Families of rows that turns and mirrors carry onto each other, the same ones carrying the whole set onto itself: the rest of each named row's family, in list order
4 families of 4 rows
W: [  5  -6 -45 -36   3 -31 -42 -34  28 -24  36  44   2]
D: [-26 -27  25   7  -1  19 -10  14  26  19 -25   3   9]
R: [-25  -1   8 -38 -35   2  -5 -21 -19  13 -36  -2 -16]
J: [  9 -30   4 -21 -21 -36 -43  24   2  14  -3  39 -31]
V: [-45 -18  -3   2  10  -7 -22  24  35  12  -5  33 -26]
L: [-14  28 -31 -58  29  19 -45 -47  26 -12   1  29   6]
F: [ 32  -1 -24 -43  -6   9 -28 -33  30 -16  16   5  64]
C: [ 38 -27  27 -26 -26   3 -27  19   8  21 -26  -1  26]
Z: [ 45 -17   4 -37  15  13 -54 -26  38   4   1  18  49]
M: [ 20  -9  -3 -35 -52  -5  -4   7  -2   0 -14 -12  36]
U: [  3  16  -1 -43  -6  35 -23 -43   2  -5 -33 -11  27]
P: [-40   8 -14 -53  -9 -22 -30 -24   5  -1  -3  44 -41]
S: [-13 -17   9   2  30  39 -25 -14  48   2 -13   5  30]
G: [  0 -18 -25 -26 -38 -41 -13   9  -6 -12   7  29 -21]
A: [ 21 -21 -17 -28  19 -22 -66 -18  32  -4  28  61  -9]
Y: [-28  -9 -18   3  45  24 -45  -8  50  -4  11  40   0]

The rest of the family of S: D, V, Y
The rest of the family of C: J, Z, A
The rest of the family of W: F, M, G

Families of rows that turns and mirrors carry onto each other, the same ones carrying the whole set onto itself: the rest of each named row's family, in list order
4 families of 8 rows
fira: [-24  19 -39  15  16   3  -9  24  -7 -73 -25 -37 -12   8 -10   5]
kun: [-35  68   8  13  15  39  40  57  -1 -60  13  -3  23  22  14  -2]
novu: [-61  86 -34 -44  -2  32  38 -10   7 -21  10 -26 -29 -43  27 -14]
lalub: [-18  20  -7 -24  29  24  21   8 -62 -39  14   7  -4  20  36  13]
Tume: [-37  38  15   6  21  19  43  44   8 -64  23 -27  28  23  18   8]
Sel: [-43  39  -3 -53 -12  15 -14 -39 -38 -33  14   2  34 -13  20 -34]
nomi: [-29  49 -16  -2  21  31  11  14 -65 -33   2  26   4  17  35  10]
Masel: [-10  40 -18 -62   5  52   0  11 -16 -47  -4 -33 -51  -9  17 -18]
fevop: [-13  11 -31  -1  20   9 -15  24   4 -63 -22 -48  -4   5   0  16]
Vedu: [-57  57 -58  16  16 -11  31  -2  19 -40   1 -36  17 -37   5  12]
pamab: [ -8  46 -19 -56  -6  46   3  19 -30 -44 -26 -35 -45  -1   1 -18]
mopog: [-40  52 -13 -33 -19  22 -23 -31 -41 -28 -10  20  31 -12   9 -31]
gis: [-16  35 -48  -6  -1   6 -27  21   1 -75 -32 -27   4  13 -11  13]
Viv: [-72  62 -55  25   3  -4  17   8  19 -40  12 -32  17 -32  10   5]
zel: [-53  82 -33 -40 -11  33  44 -14  -1 -27  18 -32 -18 -53  27 -17]
voke: [-15  69 -22 -59 -14  53  -6  19  -8 -63 -16 -24 -43  10   6 -13]
nefo: [-55  76 -68  18  -1  -8  19  -4   5 -46  -1 -20  26 -21   7  25]
kefi: [-56  49  16 -28 -27  10  20   0  30 -50  19 -28  54 -23   5 -33]
kuf: [-50  68  16 -26 -22  18  34   1  21 -64   6 -25  61 -17 -10 -24]
nebo: [-30  53   8  -4  23  27  36  56  -1 -59  16 -17  39  22  20  26]
Lor: [-13  43 -18 -64   0  42  -1  20  -6 -47 -21 -31 -51 -10  13 -14]
gupip: [-25  30  -4 -25  26  19  12  11 -68 -36  12   5   8  19  46  12]
fipo: [-34  34  -8 -59 -19  15  -3 -36 -40 -26  10   6  22 -23  21 -28]
nozal: [-55  94 -36 -47 -18  39  28   3  -2  -9  14 -28 -16 -41  20 -19]
Pizom: [-51  56  17 -27 -19  15  22   2  19 -60  23 -26  57 -13  -3 -45]
Ked: [-48  46  -5 -55 -18  22  -6 -44 -34 -50   5  17  21 -22  13 -32]
suno: [-10  15 -42  -6  18   0  -8  26   3 -65 -30 -37  -6  -3  -6  12]
sarot: [-48  70  12 -19 -27  29   7  11  25 -54   2  -9  50  -9 -14 -44]
lem: [-59 109 -43 -36 -14  39  38  -4  -4 -34  15 -17 -20 -24  22  -3]
Riv: [-55  53 -48  19   4 -13  29   0  19 -40   0 -46  27 -38  12  16]
Dabog: [-28  33 -12 -30  29  31  -4   8 -55 -45  18  21   0  18  40  18]
Moze: [-33  47  16   1  20  20  47  52  -7 -67  23 -23  34  18  24   2]

The rest of the family of Dabog: fira, pamab, Viv, kuf, nebo, nozal, Ked
The rest of the family of gupip: novu, Sel, Vedu, Lor, Pizom, suno, Moze
The rest of the family of fevop: lalub, Tume, Masel, zel, kefi, fipo, Riv

Families of rows that turns and mirrors carry onto each other, the same ones carrying the whole set onto itself: the rest of each named row's family, in list order
5 families of 6 rows
taz: [-18  -4 -25 -15  30  50  67   5 -46  56  23  11  23  24  38  26   9  12
 -50  -4  48   7  -9 -39 -23 -21 -14 -12]
gada: [ 35   4   5  21  24 -25  42  -7 -41  25 -16 -16  -6  51  47  -5  18  25
 -13   5  65 -36  40 -17  36 -46  13 -13]
tos: [ 12  43   9  36   1 -11  19 -16  54  32 -54  -4  15  24  30  15  14 -12
 -10  14  46  20   4 -12  11  -2  64 -32]
vumo: [ 16  51 -12  23  15 -11  33 -26  29  33 -42   8  26  12  51  -2  20 -11
 -13   4  42  20  24  15  24   2  73 -28]
mamaz: [-20 -18 -10  23  28  65  73  -2 -47  27  21  16  38  44  58   5  -3  14
 -51   1  55  15  -5 -25 -17 -12 -20 -10]
rik: [ -7  25 -30  21   1   5  53 -29 -52  10  35 -17   6  60  37  -2  25 -25
 -11  28  69  11 -32   6   8  24  16 -12]
vug: [-14 -21 -46  49  17  24  15  22  16  12 -30 -10  28  45  11 -10 -17  14
 -20  11   4  64  14 -51 -18  19   8 -32]
sos: [ -1 -24 -47  40  19  25  29   2  16 -21 -21  -1  12  56  27   8 -16   3
 -13  18  -8  63  34 -49 -19  28   4 -25]
Silem: [ -8   3 -12   2  46  60  54  -1 -36  45  27   0  28  54  60  19   3  -1
 -66   4  70  19   9 -21 -14 -30 -16  -6]
Kufa: [ -7  30  -4   8  16  12  44   2  24  20 -40  22  -2   1  39 -20   1  41
 -37  13 -44   2  12 -46  -2 -16  -3  -6]
deme: [ 27  38  -6  25  31   3  28 -18  45  26 -42   2  15  38  32   4   5 -12
 -12  -7  51  13   0   4  27 -12  76 -35]
nak: [ -6 -19 -52  19   4  25  41 -10  20   2 -20   7  36  71  27 -28  -4  -3
 -39  20  10  51  14 -81 -18  31  19 -20]
makab: [  3  25 -21   2 -24   3  55 -25 -31  22  38   6  -2  71  55 -14  22 -22
 -13  20  58  29 -33 -12 -20  42  23 -16]
visov: [ 24  52   2  33   6 -12  18 -18  33  26 -54   0  14   9  34 -11  -1  -8
 -10  -6  34  11  28   3  37  13  45 -20]
Nez: [  3  32   0  18  18  28  55  16  12  11 -27  27 -11  10  46 -28  19  33
 -44  -9 -37  -8  10 -49 -24  -3  -5 -20]
Bonuz: [-11  26 -38  21 -12   5  58 -30 -35   4  33 -11   5  85  35 -22  13 -29
 -24  29  60   3 -16 -15 -16  33  17   1]
duvum: [ 33  12   8   7  18 -35  32   9 -30  23  -8 -19  -8  43  46  12  10  37
  -6  17  61 -13  44 -46  33 -42  37 -19]
teleb: [ -6   0 -21 -12  39  57  89   4 -28  55  22  15  30  41  63  29   6  -2
 -48 -17  65  10   9 -29  -8  -1  -9  -3]
visiz: [-30 -13 -41  33  12  31  35  -4  15  -2 -23 -14  31  36  20  -7 -24  -2
 -31  18   6  61   5 -57 -30  16 -15 -39]
Pipud: [ 32  19   3  16   8 -12  27  -2 -13  34  12 -35 -18  46  67  45  21   3
 -22   2  62 -26  40 -36  17 -43  23  -2]
fifu: [ -2   7 -19   4  29   6  38   2  20  19 -26  33 -40  21  63 -26  10  31
 -30   5 -25  -6  26 -54   9 -25  -4 -39]
zipu: [  9  -7  -9  20  37  63  72  -4 -27  15  44  28  12  32  50   4  23  15
 -60 -26  60  13   6 -50 -22  -4  -8 -14]
fela: [  9  14 -10  32 -15  12  60 -39 -26  21  45   4   3  63  40 -16  21 -36
 -14  20  62  25  -9  -7   4  45  30  -8]
kone: [ 34   9 -26  31  10   3  10  -9  38  43 -60   4   9  44  35 -10  10  11
   3   2  37   4  31  11  18  19  60 -25]
vam: [ -7  21 -47  13 -21   5  56 -38 -26  23  39   5  18  68  29  17  39  -7
 -12  13  59  15 -19   4  -8  11  55 -17]
befas: [ 30  33 -24  13  14  13  65  -3  18  19 -22  13   7   6  53 -25  10  27
 -45   4 -34  -9  38 -63  -1 -18 -15 -16]
dev: [ 34  27  18  27  17 -25  48 -12 -23  33  10 -42  11  38  61   9  19  16
  -2  26  55 -26  35 -28  45 -29  22  -1]
dis: [ 27  19 -31  12  13  15  58   7  20   0  -9  25  -3  21  50 -31   4  34
 -38  -1 -42 -13  10 -40 -21 -20  -9 -10]
bidu: [ 17  18   6  28  23 -31  42 -15 -24  26   7 -25 -16  33  59   2  12  20
  15  10  44 -15  49 -40  41 -46  24  -5]
fus: [-15 -27 -53  51  26  25  17 -12  10  -7 -29   7   9  63  28   1 -18   3
 -28  33  -4  57  -4 -38 -13  19   4 -32]

The rest of the family of Nez: vumo, vug, Silem, Bonuz, bidu
The rest of the family of fifu: nak, Pipud, zipu, kone, vam
The rest of the family of fus: taz, gada, tos, fela, befas
The rest of the family of duvum: sos, deme, makab, teleb, dis

